In the data rows, zero lies at 4.5, halfway between 4 and 5.
Here are some numbered points:
[5 4 4 9 6 5 1 5 3 6 6 4 6 3 3 5 4 3 0 7 5 6 2 4 6 3] 0
[4 4 6 8 6 5 4 5 4 2 2 6 4 4 1 6 4 5 2 6 4 6 6 8 5 4] 1
[4 4 3 3 4 8 6 5 5 3 3 7 4 6 7 5 6 4 8 1 5 1 4 3 3 6] 2
[4 4 3 2 5 7 6 4 9 4 5 6 5 2 8 4 5 5 3 6 4 3 5 5 3 4] 3
[4 3 4 5 7 5 4 5 3 5 6 4 6 6 4 5 0 3 2 4 5 5 3 5 4 3] 4
[5 4 3 0 4 4 6 6 4 6 2 3 4 5 5 3 4 4 5 4 5 3 5 2 4 6] 5
[6 6 6 1 5 4 5 4 5 5 4 4 6 7 7 6 6 2 9 0 6 4 7 4 1 4] 6
[5 5 5 7 5 4 2 4 5 7 3 3 3 7 7 4 0 5 7 2 8 5 7 3 4 2] 7
[6 5 7 5 2 0 3 4 4 3 3 5 9 8 5 3 4 4 7 1 6 6 7 6 6 5] 8
[5 5 3 0 6 6 8 4 5 5 4 5 2 3 7 3 5 5 5 4 4 5 6 3 5 4] 9
[5 5 7 9 3 4 2 6 4 3 5 4 4 5 2 3 4 7 1 5 3 4 4 7 5 4] 10
[7 5 4 6 5 4 4 5 4 6 7 3 7 4 6 6 4 4 6 3 8 4 2 5 4 4] 11
[6 2 4 1 5 7 8 7 6 4 7 5 3 2 4 5 6 8 0 6 3 1 3 7 4 8] 12
[5 7 5 7 5 4 3 8 4 3 5 3 2 5 2 4 5 4 2 4 6 5 2 7 3 2] 13
[4 4 5 3 3 6 4 2 7 3 4 6 5 3 4 4 8 3 7 3 3 3 5 4 7 7] 14
[3 6 6 6 3 4 7 3 6 5 6 7 2 6 3 4 5 6 6 3 6 5 5 1 4 4] 15
[2 3 3 3 3 5 7 3 6 4 4 5 0 2 6 2 4 6 9 3 1 2 5 3 3 7] 16
[5 3 0 3 5 5 5 5 4 9 6 2 9 1 3 3 2 1 0 4 5 5 0 4 7 3] 17
[7 4 4 4 5 5 0 5 5 4 5 2 5 8 6 5 2 1 5 3 6 5 6 4 6 3] 18
[3 3 4 4 4 7 4 8 5 2 5 5 3 6 5 5 2 6 1 6 6 5 5 5 4 3] 19
[8 3 1 2 8 8 4 4 7 8 3 5 9 2 9 4 5 0 1 5 6 4 1 3 7 3] 20
[5 4 5 3 2 5 8 4 4 3 2 5 5 5 4 5 7 7 8 4 5 3 6 2 2 9] 21
[2 4 3 4 4 3 6 4 4 3 3 7 6 8 3 6 6 4 8 3 3 4 3 5 3 5] 22
[5 5 3 7 4 4 4 6 4 6 9 4 4 5 6 5 5 6 1 6 5 7 5 6 7 5] 23
[4 6 6 9 5 0 2 4 3 6 4 5 3 8 4 6 4 6 4 9 7 7 8 6 5 4] 24
[4 4 6 6 6 4 6 3 5 5 5 6 2 6 4 5 5 6 4 6 6 4 6 7 2 4] 25
[4 4 6 3 3 4 4 2 3 4 4 3 4 7 4 4 5 4 9 3 6 5 6 3 7 5] 26
[3 5 5 5 3 1 5 7 3 3 3 5 1 5 4 4 5 6 5 6 6 4 6 7 5 5] 27
[6 7 2 1 9 5 3 7 5 6 8 1 8 1 3 5 2 2 0 6 4 7 0 4 6 3] 28
[4 5 6 3 3 6 6 3 5 4 6 3 4 6 2 5 7 5 8 3 3 2 4 2 6 5] 29
[5 4 7 8 4 6 3 5 1 5 4 3 3 4 3 3 4 4 2 8 4 6 4 5 5 4] 30
[5 3 7 9 3 3 6 4 4 3 5 5 1 5 4 6 5 6 5 4 5 7 7 6 3 4] 31
[6 5 3 6 6 5 1 5 2 7 5 3 4 4 4 4 3 4 0 6 3 8 2 7 8 3] 32
[8 4 5 7 6 6 2 9 2 5 8 1 6 2 3 6 1 5 0 9 3 6 2 7 5 1] 33
[6 6 6 3 5 0 4 5 5 6 3 5 6 6 4 4 3 3 6 2 5 6 0 4 5 6] 34
[4 5 5 6 4 6 6 7 3 2 2 6 5 5 5 8 6 4 8 2 6 5 5 4 7 5] 35
[5 4 5 4 5 3 3 5 5 7 6 4 7 7 8 3 3 4 7 4 6 4 4 5 3 5] 36
[3 7 3 3 6 4 6 5 5 6 3 4 4 4 4 5 7 6 6 6 1 3 6 4 6 5] 37
[6 5 3 6 6 5 4 4 6 5 5 5 4 0 3 4 6 6 0 5 2 6 1 6 4 3] 38
[6 3 5 1 5 4 5 5 4 6 2 5 6 5 7 7 7 3 9 1 6 3 7 5 4 7] 39
[5 5 7 8 4 3 1 6 6 4 6 3 6 6 5 6 4 3 5 6 6 8 5 6 9 4] 40
[8 6 2 6 6 7 6 6 3 4 4 7 5 1 1 3 4 4 0 8 4 4 1 4 5 3] 41
[5 5 4 3 4 6 4 4 3 6 6 4 4 3 7 3 4 3 8 4 5 3 4 5 4 8] 42
[4 3 4 7 3 3 7 5 3 2 2 4 3 4 2 4 6 7 5 7 4 5 5 2 3 6] 43
[6 7 5 9 5 5 5 4 5 5 4 4 5 7 4 6 7 3 3 5 4 5 4 2 5 4] 44
[6 6 6 7 2 4 1 7 0 6 6 5 4 1 2 2 5 7 3 9 5 6 2 5 4 2] 45
[2 5 5 4 4 3 4 5 6 2 3 6 1 4 3 2 7 8 7 5 5 1 7 6 4 6] 46
[2 4 3 1 3 6 9 2 7 4 3 4 3 6 5 4 6 5 9 2 4 3 6 2 3 6] 47
[4 5 3 9 4 4 0 5 0 4 2 4 2 6 2 5 2 5 2 7 6 4 7 6 7 4] 48
[8 5 4 7 6 5 3 5 2 4 9 4 5 0 3 3 1 4 0 8 4 6 2 6 7 2] 49
[3 2 6 1 6 6 6 6 5 6 7 4 4 3 4 7 7 4 9 5 2 1 6 3 3 4] 50
Which point above is nearest to each new point, looking only along the 3 directions in which the numbered points spread most? Its number follows each.
[3 4 5 1 3 5 8 2 4 4 3 5 3 3 3 5 4 5 5 4 2 2 6 3 3 8] 16
[7 5 2 5 7 4 1 1 4 7 4 3 8 7 4 5 1 2 5 3 7 5 4 5 6 2] 18
[2 3 2 1 4 7 6 5 3 2 6 6 2 4 2 6 3 5 6 5 3 4 2 4 5 2] 37
[6 4 4 4 6 4 4 5 4 5 5 4 4 4 8 4 3 5 5 5 3 5 6 5 5 4] 44
[4 4 3 5 4 3 3 8 3 6 8 2 3 0 1 5 1 6 0 9 3 5 1 7 4 0] 49
[5 7 8 8 4 5 0 3 3 5 6 6 3 6 2 4 4 3 3 6 4 5 5 6 5 4] 48
[6 7 2 6 3 4 3 7 3 4 4 6 2 4 4 4 5 4 4 6 3 6 6 3 7 4] 19
[2 4 5 4 3 7 6 2 4 3 2 4 6 2 4 5 7 4 6 5 4 3 3 3 4 4] 37
[7 3 5 8 4 0 4 4 2 4 6 5 4 5 3 4 4 6 2 9 5 5 6 9 5 3] 10
[3 3 5 3 3 5 8 3 5 4 1 6 5 1 3 5 8 6 6 4 3 4 5 4 2 7] 16
[6 3 3 6 7 6 2 6 5 6 9 4 5 4 2 4 4 4 0 7 4 5 1 8 7 1] 49
[4 4 4 6 4 4 5 6 7 4 3 4 2 6 5 4 5 4 7 6 4 4 8 3 5 5] 15
[4 5 5 9 3 4 3 5 4 5 5 5 2 8 4 3 2 6 5 3 7 4 6 6 5 2] 24
[5 5 3 6 5 3 2 4 4 5 6 5 5 5 3 2 5 4 3 6 4 4 3 5 4 3] 23
[5 3 5 4 4 7 5 3 5 3 3 5 3 2 3 5 4 8 1 5 3 4 6 5 5 3] 19
[5 3 3 5 4 6 4 5 4 6 6 2 8 3 6 4 5 2 2 4 5 4 4 4 9 2] 4
[3 4 4 5 4 4 5 5 4 4 5 5 4 3 4 5 3 4 3 6 3 4 4 6 6 7] 19
[4 4 4 2 3 5 8 4 8 3 5 7 3 0 3 3 4 5 3 5 1 1 2 3 5 6] 12
[5 4 5 2 3 5 3 6 6 5 5 5 3 6 5 5 3 3 6 3 5 3 5 2 3 3] 42
[6 6 4 4 5 3 4 4 4 5 4 6 6 7 7 6 4 3 8 2 5 6 3 4 4 6] 36
[5 4 5 8 5 4 1 5 5 7 6 5 5 5 5 6 6 4 0 6 6 6 5 3 5 2] 23
[3 7 6 4 6 5 5 4 5 4 2 3 4 4 1 6 6 6 6 4 4 4 8 4 2 5] 15
[5 3 4 6 5 4 6 5 6 4 5 7 5 4 5 5 4 5 2 4 3 7 4 3 3 6] 19
[6 6 6 7 7 4 4 5 4 4 6 3 6 7 5 5 2 7 5 4 6 6 4 4 4 5] 44
[2 4 8 4 4 4 6 4 6 4 1 8 1 7 5 7 7 5 9 3 5 4 9 3 3 7] 21
[5 4 5 5 5 3 2 6 4 6 6 4 3 5 4 7 3 5 4 5 6 6 5 3 4 5] 44
[6 7 4 7 4 4 3 5 4 3 5 3 4 8 3 6 2 7 6 3 5 6 5 4 4 3] 44
[4 6 3 3 4 7 3 5 5 9 5 3 5 3 5 0 5 3 1 5 4 6 3 2 5 4] 4
[3 5 5 7 6 4 4 6 6 4 4 6 6 3 6 6 4 4 6 4 5 7 7 3 2 3] 44
[3 4 5 6 3 4 3 5 3 6 4 2 4 8 5 7 1 4 4 2 7 6 4 4 5 4] 7
[4 5 2 4 4 3 5 6 4 6 5 5 4 2 6 4 3 4 2 3 3 5 1 4 2 7] 3
